In the data rows, 128 means zero.
Each row of this table is followed by its label. One hidden rule gives the labels. It looks at one to three of the table's principal directions, none of them among the few with the most spread.
(184 128 38 91 66 176 60 151 158 125 115 151 28 119 138 120 124 97 107 131 113 104 149 84 145 113 134 181 153 88 150 194 127 171 123 139 91 138 104 158 83 145 104 102 119 116 141 174) 5
(66 141 244 187 189 59 166 92 105 118 136 107 196 138 84 159 89 166 133 76 145 111 119 199 97 132 153 68 140 172 107 71 78 77 174 99 179 141 169 132 169 85 160 143 133 152 94 54) 4
(134 136 98 128 110 140 134 108 135 124 106 168 104 126 134 87 136 147 124 147 125 126 124 118 114 131 127 146 120 121 138 160 123 163 115 122 110 118 130 128 120 146 160 119 115 104 146 135) 5
(151 175 123 98 113 170 139 138 114 123 105 105 106 112 144 104 138 129 131 169 116 93 127 80 142 120 148 177 147 134 141 169 121 150 100 141 135 176 116 115 133 173 141 124 119 127 173 155) 5
(119 143 178 146 119 114 110 151 139 86 129 77 96 109 129 144 103 124 166 81 174 57 176 141 107 116 179 166 199 150 103 120 81 87 142 106 160 145 153 132 172 111 121 112 136 163 96 139) 5
(88 124 195 136 123 132 110 142 97 115 112 55 139 81 91 139 97 118 159 106 176 79 163 146 90 97 182 187 168 156 110 126 92 81 146 126 132 166 149 93 158 118 124 123 150 164 116 152) 3
(160 107 100 105 137 143 152 147 154 138 165 129 117 106 160 143 188 68 138 115 143 164 127 123 125 141 91 124 123 95 94 92 152 105 106 173 106 72 148 136 125 123 90 156 123 124 115 176) 5
(98 68 145 141 167 155 140 156 208 102 175 59 118 183 120 231 151 110 82 89 97 112 92 166 92 112 83 100 121 125 59 99 135 101 173 170 108 103 165 161 89 108 65 105 79 158 103 77) 4
(126 80 60 95 88 168 91 166 139 128 146 109 101 125 139 127 132 84 145 150 139 136 161 87 139 131 127 184 136 111 119 149 147 124 114 125 97 122 115 120 105 124 100 142 152 140 121 210) 1
(114 130 97 87 142 166 157 137 139 129 107 143 111 148 117 100 148 166 104 180 62 121 93 90 105 132 74 126 90 120 148 172 124 149 101 164 102 155 133 74 71 177 136 110 88 114 177 100) 5
(153 130 127 136 68 137 79 132 107 132 112 102 104 90 127 124 86 89 146 119 180 98 184 127 146 101 207 198 172 125 137 145 117 129 133 103 121 143 118 150 151 112 136 127 164 143 108 196) 4
(150 128 114 145 117 150 132 145 162 118 118 129 104 152 169 118 123 145 110 133 107 114 119 128 156 116 136 133 131 122 117 149 145 155 110 132 126 105 111 142 114 151 134 86 100 127 149 117) 5
(185 93 11 93 76 155 92 159 171 122 118 157 36 120 156 88 135 88 143 151 130 118 180 81 150 126 131 182 146 86 138 182 133 150 87 130 72 101 107 117 83 133 128 115 126 123 124 210) 5
(164 139 19 91 57 151 59 125 123 113 157 185 82 141 150 105 149 105 133 158 157 157 147 77 139 137 115 155 124 118 150 166 160 192 132 72 131 105 102 200 164 135 100 152 155 84 116 178) 2
(135 128 135 149 131 111 122 120 115 147 145 130 157 125 143 137 113 110 116 122 134 152 133 154 163 128 151 105 121 128 120 101 135 116 127 116 140 107 128 152 139 106 142 148 149 123 118 141) 2
(133 219 182 118 123 118 102 112 100 79 113 121 95 100 97 132 117 167 117 103 134 45 126 117 71 107 131 145 162 154 152 149 68 135 152 105 177 190 155 126 168 165 125 103 114 118 149 59) 2
(99 133 198 132 183 110 121 155 148 107 146 76 131 117 97 195 130 131 120 55 113 103 120 169 91 116 104 81 147 137 96 96 90 61 157 167 154 139 165 113 125 102 72 118 105 160 109 63) 2
(107 128 132 116 83 142 69 133 100 100 144 106 111 94 117 159 131 112 149 110 181 120 152 114 98 114 151 174 149 145 129 131 124 124 158 93 150 137 132 149 176 117 83 135 164 127 111 164) 4
(111 115 113 146 117 143 98 118 148 126 118 121 117 160 120 135 109 148 91 142 107 107 115 144 125 112 142 140 118 143 128 155 134 156 153 112 107 149 120 153 107 124 144 112 121 117 131 104) 5
(180 154 27 80 96 149 124 120 103 162 166 182 130 138 181 87 187 76 153 200 152 207 125 70 193 171 120 126 112 117 141 129 187 176 99 110 139 102 94 202 183 138 125 201 169 74 126 220) 3
(163 97 57 146 123 110 147 125 156 155 124 182 143 172 174 83 120 130 130 161 106 184 136 125 203 152 122 92 100 104 137 134 172 163 87 114 108 75 84 138 101 117 166 131 127 118 124 147) 1
(147 151 101 140 118 61 128 80 88 147 97 206 142 116 119 56 100 148 160 150 145 144 159 117 154 162 148 114 126 127 185 130 115 147 110 78 133 141 102 106 138 114 204 151 167 105 118 137) 1
(109 88 118 169 141 112 143 93 128 162 140 138 187 175 147 136 141 132 118 161 138 191 96 162 171 141 146 93 88 155 117 100 193 159 153 100 117 104 92 183 151 94 152 155 152 107 109 131) 1
(177 188 90 112 82 126 132 103 61 151 108 177 140 132 139 60 80 131 139 198 132 137 146 71 202 138 174 147 134 123 186 167 125 187 94 74 160 156 86 147 156 169 191 143 159 109 162 171) 3
(91 104 168 155 131 133 132 140 135 140 88 113 136 126 126 94 104 169 136 128 127 113 134 170 114 104 164 139 123 150 127 142 130 113 122 136 106 130 131 95 123 118 150 101 118 135 123 117) 3
(123 86 89 95 123 177 69 175 172 124 155 93 74 143 99 188 132 89 93 95 100 117 116 125 105 108 90 140 138 102 101 150 129 117 166 171 93 132 135 156 75 123 48 110 107 144 120 125) 3
(37 105 163 154 156 130 155 84 97 139 98 123 199 183 79 115 106 214 103 188 97 146 78 151 104 114 138 105 67 192 147 157 141 164 163 87 123 176 114 112 130 125 174 134 123 116 149 68) 3
(120 160 91 132 129 103 167 41 36 191 130 215 241 169 118 63 119 153 105 236 111 222 75 102 187 171 120 86 47 147 185 122 179 208 124 62 143 148 81 161 152 149 220 203 177 67 165 129) 5
(119 195 125 116 147 112 164 54 30 198 112 182 229 143 113 76 128 155 107 234 98 197 68 103 186 167 135 86 64 155 188 125 158 183 122 107 155 189 91 145 155 159 212 193 172 68 180 118) 5
(127 153 148 123 139 141 144 138 148 102 141 112 111 117 153 140 160 129 126 116 123 96 115 119 101 141 103 141 142 126 105 110 117 113 119 152 143 127 157 120 133 154 119 117 112 124 143 114) 4
(137 78 131 112 135 165 122 181 176 106 160 59 88 104 134 176 160 71 122 87 143 93 141 139 82 93 102 172 148 110 70 109 132 79 130 174 84 97 161 108 100 125 61 114 104 161 111 156) 5
(165 147 75 106 89 96 98 106 103 104 127 174 107 85 107 109 116 106 148 122 157 134 183 97 113 132 118 137 129 95 159 145 89 136 103 98 134 107 141 102 134 128 137 137 145 118 120 150) 3
(132 140 95 117 174 107 193 113 106 195 109 190 186 167 149 45 149 155 155 200 95 216 97 120 203 176 118 53 85 135 152 130 169 151 85 144 130 118 88 127 140 130 184 172 134 96 142 137) 3
(139 133 114 114 132 142 141 149 129 138 148 107 131 132 153 138 130 98 130 149 117 132 131 109 167 145 133 128 138 116 112 115 127 111 106 149 141 124 133 132 124 141 132 136 137 133 139 161) 5
(90 149 137 154 144 96 181 59 62 177 80 208 223 166 112 34 100 215 120 214 98 185 80 134 153 153 129 83 54 159 188 143 157 190 113 86 133 148 91 103 135 154 231 143 141 83 168 80) 5
(75 142 231 178 191 62 176 112 114 110 148 98 213 115 117 130 123 146 160 78 165 120 139 191 88 144 128 89 138 163 84 53 95 56 133 112 171 109 179 97 183 94 154 159 138 152 94 80) 5
(85 29 156 155 170 151 115 183 222 115 154 48 105 141 138 219 167 106 113 52 120 128 115 197 93 101 107 112 131 131 48 93 155 64 163 192 83 81 149 130 88 70 43 99 94 167 85 113) 1
(112 118 205 168 160 86 119 123 142 108 148 92 147 123 98 195 113 122 122 43 152 110 131 189 95 108 132 95 150 141 99 80 108 85 179 122 148 119 151 148 146 80 91 124 122 161 83 73) 5
(87 97 200 161 114 105 110 146 98 134 71 91 128 102 85 105 36 169 156 110 149 76 179 172 117 81 213 155 154 155 153 146 85 83 134 110 120 158 131 61 123 105 158 79 141 170 108 126) 3
(130 106 130 139 162 112 140 137 168 132 140 126 123 152 116 158 115 121 98 98 86 121 117 154 128 135 95 86 123 103 111 108 111 103 134 161 112 114 147 119 71 116 126 112 102 143 119 85) 1
(110 100 138 160 136 126 172 97 114 182 96 146 182 144 137 80 117 148 120 177 118 163 107 158 155 131 159 125 88 140 140 122 166 147 115 130 89 125 109 117 111 120 195 142 137 113 135 143) 5
(60 138 177 132 125 158 115 116 97 114 172 106 176 150 118 172 151 150 106 130 146 145 74 143 79 124 108 125 103 172 106 100 154 139 184 99 169 133 151 188 189 137 84 149 140 106 128 94) 4
(132 121 58 115 95 140 90 122 108 153 81 179 108 165 119 65 91 176 124 190 95 145 125 90 179 123 150 137 108 141 193 207 156 199 125 84 107 171 51 128 103 140 160 114 140 107 155 137) 1
(143 173 121 133 136 76 178 99 96 138 75 202 147 147 122 41 74 197 150 176 91 130 145 105 171 156 140 81 114 122 192 160 88 151 74 102 158 142 113 69 117 157 222 108 119 119 156 90) 4
(159 196 132 102 133 116 145 112 86 136 202 162 175 110 164 151 182 73 138 116 155 186 101 95 149 189 77 94 129 106 117 53 147 123 125 127 199 99 145 194 192 144 97 199 164 99 128 148) 4
(66 204 200 147 182 72 163 48 52 156 41 178 189 117 55 57 87 245 115 172 73 115 88 146 107 143 149 76 89 179 205 163 69 144 132 116 153 234 126 52 121 144 244 131 129 94 182 27) 1
(79 40 127 147 147 133 121 149 186 133 98 102 111 164 97 147 118 162 122 116 102 131 130 178 99 99 128 107 104 139 117 151 138 111 149 156 70 120 128 97 77 83 108 91 94 149 94 95) 3
(138 166 124 119 124 126 144 98 77 142 174 149 187 139 139 117 145 103 121 162 153 163 104 110 141 148 111 125 108 139 127 94 158 154 135 86 159 123 127 180 181 145 139 190 160 100 133 144) 2
(160 129 154 125 112 90 102 145 124 80 149 90 89 51 122 162 133 75 169 62 201 76 200 133 82 105 142 167 179 118 110 89 83 62 123 118 137 106 167 89 160 106 91 123 148 158 87 161) 1
(148 146 112 138 123 86 126 83 114 134 116 184 137 143 99 115 103 144 121 125 125 148 136 134 137 135 130 88 115 120 165 138 111 159 140 93 136 130 120 150 130 108 157 143 129 115 112 98) 4
(96 146 169 141 107 134 68 130 126 72 120 98 72 129 81 158 80 167 98 90 130 21 126 132 60 91 141 178 170 157 133 158 75 133 189 85 142 188 144 132 124 151 117 70 118 140 137 67) 1
(89 85 140 157 103 101 87 144 123 99 175 110 141 122 149 155 134 110 184 88 216 151 168 157 115 134 157 135 153 158 90 79 147 93 158 70 163 69 136 171 215 78 86 144 178 135 61 170) 5
(158 91 145 135 111 103 62 170 168 103 161 86 75 85 116 206 119 57 149 14 182 104 190 170 102 102 137 133 185 97 95 87 105 59 160 147 123 86 155 150 133 66 38 113 136 171 51 145) 5
(163 117 57 89 98 152 114 121 145 123 131 146 85 139 126 142 164 105 127 156 128 148 135 87 128 123 112 139 115 114 150 162 148 170 130 124 104 131 110 154 122 122 96 145 120 114 118 160) 4
(103 146 103 110 144 130 172 99 73 172 74 181 188 164 117 42 118 200 139 228 77 181 89 79 175 156 119 107 73 152 196 178 163 188 96 110 128 184 61 79 112 164 193 143 136 105 186 115) 4
(108 146 109 130 78 112 95 72 31 167 123 170 202 130 126 90 126 139 166 199 192 209 128 107 173 146 185 138 97 177 184 130 190 190 153 39 161 154 66 190 228 106 153 195 214 82 113 184) 5
(106 90 136 134 119 151 111 141 150 118 56 65 93 119 109 131 118 162 146 149 123 86 154 126 123 83 190 180 140 162 145 192 128 134 130 139 85 191 91 72 104 109 130 86 115 159 133 141) 1
Here are more rows. What is the label of each one?
(125 116 176 134 125 135 111 162 158 95 143 64 87 88 133 186 141 98 142 66 164 81 157 156 87 101 149 153 171 129 87 101 99 69 142 158 134 113 173 125 147 108 76 104 119 156 96 139) ~ 4
(113 76 145 159 95 116 68 144 152 101 131 86 99 134 120 190 109 122 150 77 178 111 162 158 119 100 173 147 161 148 118 121 141 118 181 96 130 121 109 165 157 76 72 96 146 157 69 133) ~ 4
(106 59 183 150 184 123 142 157 193 134 139 50 146 91 133 195 196 84 144 53 153 146 130 204 79 111 106 115 125 126 56 63 157 46 140 215 77 86 159 98 115 63 59 135 109 162 76 125) ~ 1
(60 118 199 151 151 138 144 128 104 126 103 79 182 134 110 131 124 180 142 141 138 133 106 158 107 104 156 126 112 183 117 134 141 121 145 123 143 151 121 106 168 125 125 116 125 140 136 97) ~ 3
(161 127 112 122 117 123 97 153 155 91 175 114 100 133 141 175 141 91 132 79 157 122 147 126 123 118 105 121 155 115 99 110 131 120 145 113 150 88 134 174 157 116 62 124 122 143 96 125) ~ 2
(118 173 158 113 122 107 114 124 81 126 167 140 157 94 131 122 149 107 167 108 184 148 143 130 107 153 126 119 144 142 125 81 120 96 136 106 182 119 160 160 212 116 104 183 170 110 96 149) ~ 3
(168 173 121 103 98 129 138 116 94 118 102 168 104 74 133 82 140 136 149 139 152 129 151 104 110 111 134 141 123 113 161 153 106 144 87 128 138 108 141 98 158 159 135 119 119 107 148 145) ~ 3
(119 87 103 161 101 110 97 102 116 152 143 156 166 151 140 127 120 120 129 132 162 187 131 154 158 131 152 120 104 141 134 111 185 158 155 73 118 97 90 185 154 81 131 159 169 111 92 155) ~ 1
(190 145 46 83 76 152 87 143 113 136 165 166 101 106 159 111 146 69 121 148 142 155 147 84 151 134 101 151 121 85 140 132 151 150 98 123 123 90 125 157 132 154 101 150 150 98 133 187) ~ 2
(116 177 137 135 184 86 210 109 108 140 124 174 191 173 146 50 120 180 145 181 88 139 103 112 162 188 95 72 111 140 139 110 116 131 82 117 169 134 128 91 136 168 214 145 122 113 160 81) ~ 1
(125 101 164 176 134 119 103 119 157 142 86 97 108 132 104 155 77 143 88 95 106 84 130 185 136 86 185 134 141 136 130 145 113 123 162 137 90 160 116 129 78 93 152 88 114 149 119 97) ~ 1
(148 98 97 91 59 170 58 181 116 106 143 73 65 66 133 164 125 60 163 111 190 110 194 95 124 90 173 209 172 114 117 147 121 100 124 126 122 114 129 126 152 121 58 117 161 153 109 232) ~ 3
(179 102 93 116 134 116 147 158 151 158 159 148 130 120 165 121 140 66 140 110 128 169 150 130 168 151 97 104 127 74 112 83 150 94 86 168 108 63 133 123 98 116 112 146 132 138 105 171) ~ 5
(132 171 123 121 129 88 155 92 64 140 138 171 188 123 127 88 118 131 154 170 144 164 137 99 157 167 127 104 112 133 159 107 120 137 104 86 172 133 123 119 169 140 178 174 168 110 137 141) ~ 5
(94 110 159 141 145 79 147 93 91 138 97 151 183 91 95 94 143 156 181 122 174 180 152 157 92 126 137 103 97 153 151 116 132 111 122 111 122 115 127 76 170 82 139 161 147 126 96 127) ~ 3
(112 137 210 162 150 160 107 163 186 87 188 49 99 135 152 241 145 103 73 35 129 67 86 188 87 103 118 125 170 133 40 72 114 83 186 167 161 101 187 205 142 130 55 87 94 145 117 72) ~ 5
(97 113 204 181 209 101 189 121 179 129 124 85 181 157 137 159 153 159 112 96 103 130 92 203 116 125 114 65 109 152 78 83 138 93 136 171 124 110 149 116 123 98 136 119 86 146 115 49) ~ 5
(169 97 82 125 88 145 96 148 138 140 202 120 136 109 175 167 156 23 137 98 189 185 157 132 161 137 130 146 141 91 78 76 172 114 127 124 126 44 136 209 163 95 74 179 167 128 83 224) ~ 3
(98 97 106 135 138 123 181 111 112 141 160 152 213 161 158 96 163 125 160 173 151 205 111 111 142 174 92 118 88 136 109 91 188 146 108 99 134 82 112 132 159 128 146 181 153 119 123 160) ~ 4
(157 178 127 123 125 139 135 121 133 136 69 154 76 130 118 81 80 169 92 147 61 59 118 105 146 122 146 147 148 111 171 188 80 155 107 148 114 192 119 93 59 175 193 81 95 125 184 94) ~ 4
(117 114 137 137 121 111 110 94 100 154 129 133 148 110 95 136 120 109 117 128 152 142 133 158 110 116 152 131 112 137 141 111 129 123 158 112 105 140 138 144 135 92 141 164 156 114 101 143) ~ 3
(139 154 139 130 141 129 125 130 160 97 109 99 87 121 123 149 126 139 109 114 101 64 133 123 113 118 132 142 153 129 123 148 88 121 127 146 127 166 142 105 99 140 139 98 101 140 147 96) ~ 1
(162 149 135 155 111 127 138 119 125 175 116 160 134 127 175 81 119 118 127 138 141 140 120 157 175 141 169 131 137 118 130 106 157 142 113 141 122 103 119 175 146 134 171 128 141 101 123 153) ~ 5
(134 143 144 124 181 133 178 141 138 163 145 123 165 136 155 113 157 111 119 136 98 152 92 140 154 155 98 94 116 118 98 92 146 103 102 182 126 115 138 125 115 141 140 154 116 123 145 123) ~ 5
(129 141 156 135 120 124 126 134 118 114 140 120 132 117 148 138 149 128 159 108 174 141 132 138 125 123 144 123 143 146 115 109 143 125 138 115 163 101 127 161 197 122 95 127 136 126 108 135) ~ 4
(119 152 125 122 105 137 99 105 114 107 92 135 100 139 77 128 81 173 86 149 94 75 121 116 95 98 132 145 118 133 169 185 86 166 148 108 123 182 133 109 96 161 153 83 107 119 159 69) ~ 3
